One turning vector, and how many ticks it has turned:
The counts run from 0 to 428.
[ 11 -44 -29   9  22   9  14 -25   5 -36  28  40 -21 -20  38 -21 -11   2
 -43  60 -35  52 -20   9  23  11  70 -20  10   7  23  -8 -17 -22  48  41
   5  21  20 -11  12  -1 -36  24   0  -9   2  13  -6 -39 -56  -2  -8  33
  18   2  33 -24  18   4 -45  11   5  -2 -64  23   8] : 260
[ 19  26 -11 -50 -38 -39 -28 -36  -3 -22   3  24 -19  53  -1  -8 -12 -22
 -29  37  27 -33  13 -35 -22 -22  36 -11   5 -24 -52 -20  39   8  10  10
 -25  -8 -10 -58   8 -18  13 -37 -37  -5 -20 -34  65   4 -18  16  30   1
  -2 -14 -30  24  15 -12  27   1   3 -58 -17  27 -25] : 148
[ 17 -39  -7  16  19  32  48  14 -17  -7  26   3 -17   2  43 -33  22  57
 -32  29 -22  41  -9  55  -5  25   6 -32 -30  10  12  26 -34  13   8   7
 -26  39  41  45   0  -4 -31  20 -12  24   6  26 -25 -36  -2 -37  -9  -3
  12  19  20 -24 -54   7  -7  37   2  55 -37 -21  -6] : 185
[  4  10  -9  -1 -34 -30 -11   4 -26  26 -44  15  -9  -1  13   3  -2 -28
 -26  32  20 -43  -6  28 -22 -58  -1 -12 -10 -56  14  32   4 -15 -22   6
 -51  39 -31 -41  -8 -10 -14   1  -3 -16 -54  -6  32 -15  61   6  32 -19
 -15 -47 -18  55  -4  39  33 -18  -6  10  42 -34   5] : 136
[ -1 -28  27  32 -26  50  68   1  37  60  26 -19  26 -36   2 -34  -5  47
 -29 -20 -33  -8 -14  24 -30  16  10 -10 -48  52   5   8 -16 -11 -14  36
   5 -25  42  12  27  11 -11  37   7 -24  -7  10 -27  -3 -13 -35   3 -12
  -4  15   3  21  -3   1 -48 -32  40   2 -32  -9  19] : 102
[ 30 -22 -36 -26 -66 -19 -29  -3 -10  -4  41 -51 -30  29 -11 -15 -18  35
  46  25 -13  15   4 -13  17  31  35 -28 -33  15 -50   5   1  -8  -7 -17
 -11 -24  15 -64  -3 -41 -28 -53 -27  45  10 -21  59 -35  17 -21  -3  32
 -30  21   4  -7  29 -22 -15  33 -17 -23 -14 -15 -12] : 313
[ -7  31 -81  -3  37 -14 -37   6  -7 -13 -13  -9 -11 -28  16 -11  18   7
  38  56   3   8  10  12   4 -32  32 -20   6 -41  28  -1   5  17 -28  11
  19  67 -28  23   1  -8  -8 -23 -12  11 -35   0  40 -15 -15 -13  44  16
   2 -38   6  57 -49  19   5   6 -12  39   0 -51 -36] : 54
[ 46  -7  44  -6 -38  29  47 -26  -4 -33  -5  -6 -26  40  19 -29 -21  71
 -65   8  -3 -12  -3 -26 -30  16 -18  31 -57  -6 -21  -4 -18  19  45 -17
 -30 -24  35 -22  -5 -45  24 -32 -29  -1  20  14   9 -18  21 -15   0  11
   2  40  10 -22 -15 -25  14  36  23  -9 -16  30  -1] : 13
[ 26 -40  -3  26   6  26  41 -32  38 -36  12  41   1 -36  42   9   4 -13
 -20  48 -24  46  -2  15   0 -30  36   1  -7 -22  51  28 -19  17  49  35
   1  47  24   3   0   0   6  22  32 -23 -57   3   3  -9 -14 -17   2  11
  37 -27  21  23 -30 -26 -10  -8  59  34 -15  30  16] : 269
[-12  24 -29  24  12  17  -8  39   1  -3 -55  34 -19 -13  33 -22 -48  -9
   2  30 -14 -41   1   1 -37 -49  -2  12  -1 -37  16  -2 -29  12  29 -11
 -56  20  27  26  30 -49  21  26   9 -24 -58  21  13  -2   3  13  53  -2
 -48   2 -17  47   7  18  16  -4  56 -11  23  31  -1] : 206
[ -3 -14 -42 -26 -12 -31 -17  22   0  -3  -2  38 -25 -15  22   6  -3 -38
  24  69 -12   5  -3  19  -8 -54  51 -73   8 -32  14  24  -6  -7   7   2
 -37  51  -3 -21  22  -1 -19  24   7 -18 -93 -11  27  -5  -2  -9  32 -18
 -36 -17  -7  40  14  11  10   8  23  16  22   7 -13] : 130
[ 16 -34 -18  22 -41  -1 -23  13  -3  50  24 -15 -30  -4  -8 -28 -17   1
  19   0 -19 -38   9  25 -29  40  27 -36 -44  23 -33  -4   0 -18 -10  11
 -39 -30  14 -69   5 -78 -26 -17  -7  19  -5 -16  15 -50  23  13 -21   5
 -22  18  -8 -13  53  25 -20  17   5 -15 -12 -42 -11] : 317
[  4 -27  -4  43  15  56  38  15 -18  29  17  13 -11 -16  20 -36  -2  44
 -16  -7 -38 -21   8  55 -39  47  31 -12 -44  51  -3 -13 -28   0  22  35
 -28  11  32  41  29 -50 -24  16  24  19  11  -9 -24 -38 -27 -13 -10  -4
   2  42  25 -23   9   5 -31  -7  27  -2 -48 -17  11] : 180
[  2 -17 -32  22 -22  -4 -17 -18  36  11   8 -20 -37 -18   7 -50 -33  14
 -48  23 -27   7 -77  -8  21  28   9 -13 -18 -18   6  12   8  12 -14  -9
 -27 -37  57 -49 -27 -11 -21  24 -62   3  24  46   5 -27  11   5 -13   7
 -28 -23 -26   4 -16  66 -18  32  17  17 -19 -43   0] : 401
[ 10  -4 -28 -34 -39 -36 -12   0  -1 -20  -8   2 -26  11  14   7   6 -20
 -13  68   8  14  -6  10  17 -57  13 -37   1 -61  10  46  -3  -3  -6 -13
 -46  63 -10 -32 -22  15 -34  -2 -23   2 -55  10  41  -7  47 -20  29  -8
 -18 -37  -6  49 -28   2  28  30  -2  42  32 -15  -7] : 133
[  7  47 -26   6 -21  -1  -1   0  23  36 -59 -42  -1  21 -15 -24 -13  17
   7 -11  24 -38  10 -19 -14 -22 -45  35 -19 -22  -7   5   9  20 -33 -23
  -7 -16  -7 -19 -17  -3  34 -34 -43  -8 -25  -9  30  22  49 -19  50  11
 -10 -51 -41  63 -32  53  32 -27   8 -20  32 -20 -19] : 221
[-15  27 -76  24  19 -12 -26  22 -15  14 -57  -8 -10  -6   9 -44   4  -8
 -11  31   8 -14  18  11  11 -36   4  15  14 -29  23   0  -6 -21 -24  -5
 -22  55 -45   5 -15 -12 -27 -25 -32  18 -16  -7  20 -20  23   7  48   9
  -3 -60  -1  49 -20  67   5   1 -47   6  -1 -51 -21] : 58
[  5 -13 -30  27 -30  11 -27 -32  43 -14   3 -22 -23 -34   5 -27 -43  28
 -23  26 -32  12 -69 -20  14  23  13   4 -37 -32  11   3   6  23  -2 -13
 -16 -40  65 -58 -32 -35 -13   3 -44   2  24  44  31 -22  14   5  -8  12
 -18 -17  -9  13 -28  34 -35  44  34  17 -15 -41   0] : 400
[-17 -14 -75  48   6  14 -17  54  23  34  -8 -25 -15 -17  14 -26  -6  -8
  46  14 -22  13  -6  43  25 -19  -6 -22  16  14  13  21 -22  18 -37 -19
 -34  51  -2  22   2 -21 -22  10  -4  39 -26  13  15 -11  21 -14  38  -9
 -29 -45 -27  45 -34  62  -1   2  23  39   7 -55 -21] : 49
[ 15 -15  34   2  -5  50  41   0  19  42  -1  -9  -3  -9  17 -27  -5  58
 -36 -14 -16 -41 -24  39 -36  38 -31  11 -82   8  -6  15 -13  37 -22   2
  -7 -34  66  10   6 -10  44  30 -10 -36   2  22 -18 -10  30 -44  -9   1
   4  32  -8   1 -23  39  10 -22  32   4   6 -15   8] : 24
[ 17 -10 -25  74  -6  34  -3 -14   3 -33   9  40 -15   9  58  -2 -16 -10
 -50  23   2   5 -16  35  31   1  23  57  12 -10   0  15  -2  50  44  15
 -49  20  43  17  -5 -41  -6  -3   4  35  53   1  38 -23  12  19 -12  11
  43 -35   3   8 -53  10   3 -10  26   5 -58  -2  13] : 340
[ 28 -30 -10   3 -31   4 -21 -35   8 -15  43 -29 -36   1  10  -5   5  32
 -13  36  -9  -3 -30  15  -7  36  48 -35 -58 -13  -8  10  11  20 -14  13
 -10   8  23 -64 -32 -47 -31 -27 -35  29  10   6  32 -54  15 -11 -28  -1
   9   1  15  -9 -26  10 -20  50 -16  38 -26 -58  -2] : 322
[ 28 -39  35 -23 -20  20  53  -3  29   7  22  -9 -29  27  24 -26   1  52
 -23   5 -22  14 -24  17  -5  46 -36   0 -59   7 -27  24 -11  41  -8 -22
 -29 -35  78  -5  -4   6  31  24 -29 -19  -3  27 -10  -6  35 -56 -27  12
   1  30 -14 -24 -31  22  30  11  22  13   0  20  -6] : 22
[ 15   6 -26  -2 -39 -35 -31   3 -14  26 -36  21 -16  46   2 -17 -20 -45
 -21  15  25 -53  26   0  -8 -27   0   9  12 -10 -41  -3  21  -3   0  -1
 -50 -13 -23 -65  -2 -21  13 -14 -17  -2 -13 -44  45  -5  38  28  24   3
  -8 -28 -35  39  47  41  43 -36  -5 -61  15  28  -4] : 145
[  5   4 -27  22   1  17   9 -26  45  61  15 -38  -4  -3 -36 -61   7  35
  -3 -29 -19 -37   9  -1 -47  41  28 -37 -51  41 -11 -37  20 -12 -42  37
  20 -24 -26 -51  -8 -22 -21 -31 -41  -6   6 -12 -17 -24 -28   2   8  -9
   3  -9  -5  15   6  34 -44  10  10 -26 -24 -56 -28] : 240
[  2  -2 -14 -49   5  17  11  -7   4  -3  25 -20 -18  -5  28 -11   0  56
  -9  35 -20  11 -34  25  35  41  -3   3 -38  -6 -32  27   0  59 -24 -16
  27 -32  85  40  12  23  27  22 -27 -21   3  16  23   2   9 -80  -2  44
  13  26  -9   8 -39  11  15 -18  -5   9 -16   3  -2] : 29
[ 31  27   6   7 -62 -18   5 -32  20 -14   7  -1 -19  65 -13 -16 -26  -3
 -47  11  39 -32  -7 -28 -20 -19  -5  17 -12  -7 -48 -18  21  24   5   9
 -55  -4 -14 -59 -19 -21  -8 -51 -46  23  23 -10  58   5  22  23  27 -24
  -2 -30 -36  16 -26 -12  15  19  18 -25 -12   0 -16] : 151
[ 23 -33  36  15 -10  35  56  -4  34  31  12 -15 -14   5  23 -27 -12  50
 -17 -19 -23 -10 -22  30 -11  40 -53  12 -70  20 -14  29 -16  52 -10 -20
 -19 -41  72  -4  -3 -22  33  25 -13 -13  -8   9 -12 -11  46 -46 -16  13
  -3  25 -14  -3 -29  25  24 -16  35   8   8   0   0] : 23
[ 10 -35 -16  30 -16  32  45  35 -20  19  37  -2 -11  30  25 -53   1  54
 -49  -4 -19  11  -7  45   4  45  14 -10 -12  57 -35   0 -30   4  11  23
 -41  -3  32  38  15 -14 -42  16  -6  39  54  10 -29 -37  -8 -11  -7  -1
  15  32   8 -41  -1  23 -21   7  -4   3 -62  -7   5] : 178
[ 29 -22 -29  -5  12  -6 -28 -53 -12 -41  33  24 -28 -12  30   5  24  14
 -48  52  -6  -2 -28  40  10  31  42 -11 -38 -36  -3  22  24  37  -5  23
   1  18  31 -26 -26 -21 -10  -2 -27   4  19 -12  38 -42   9 -11 -36  30
  49 -24  22 -16 -41  32   9   2 -31  27 -43 -47   7] : 330
[-27  33 -44  -5   7  41 -29  22 -10  36   3 -14   5 -47  16 -14 -29  47
  22  21 -42 -36 -20  29  -6  16  31  22 -19   5 -17  -4  -1  32 -25   8
  12 -30  76  61  51 -20  15  26   3 -29   7  14  26  -5 -14 -39  19  36
 -15  30  -5  38   0  12 -13 -42   7 -22 -36 -19  10] : 35
[ 12 -16 -27  32  20  -3 -20 -20 -26  10  -5  52 -17 -14  35 -20   0 -11
 -70  26   5 -35 -18  60  14  21  34  22 -11 -13 -10  17   8  15   2  30
 -35   1  23  -5  -2 -17 -13  27  -7  -9  36  -9  14 -39   5  18 -30  12
  36 -21  14 -10   1  73  11 -39 -32  -9 -41 -32  18] : 334
[  5 -25   3 -34  17  26  20  -3  16  37  12   6 -23 -16  26 -27  -3  38
   5  10 -39 -26 -21  52 -11  51  -1 -16 -55   9 -27  14  -1  48 -24   2
  15 -43  68  25  27   4  52  57  -2 -48 -30  -7 -11   1  11 -59 -22  36
   3  36  -3  -7   2  44  20 -50  14 -20  -6  13   2] : 26
[ -9  12 -13  -2  45   2  49   4   9  11   3  61   5  36  47 -21  24 -13
 -24  18   7 -12  18  51 -22 -27  13 -16  12  12 -14  -6   6  34   1  26
 -16  56  -1  64  22  30  23  34  12 -18 -46 -22 -10  28 -41 -17  41 -30
  33 -17 -11  14 -42  25  35 -40  31  -3 -11  45 -15] : 353
[-15  16 -77   0   0  -4 -16  35  15 -10  13 -31 -13 -10  18 -19  -8  27
  30  44 -19  23 -28  24  17 -17  14 -33  12  -8   7  12 -11  24 -37  -5
 -20  56  33  33   6  17 -29   5 -31  33  -5  43  27  -5  -9 -33  50 -18
 -28 -25 -13  39 -64  23  -9  42  16  57 -23 -51 -27] : 47
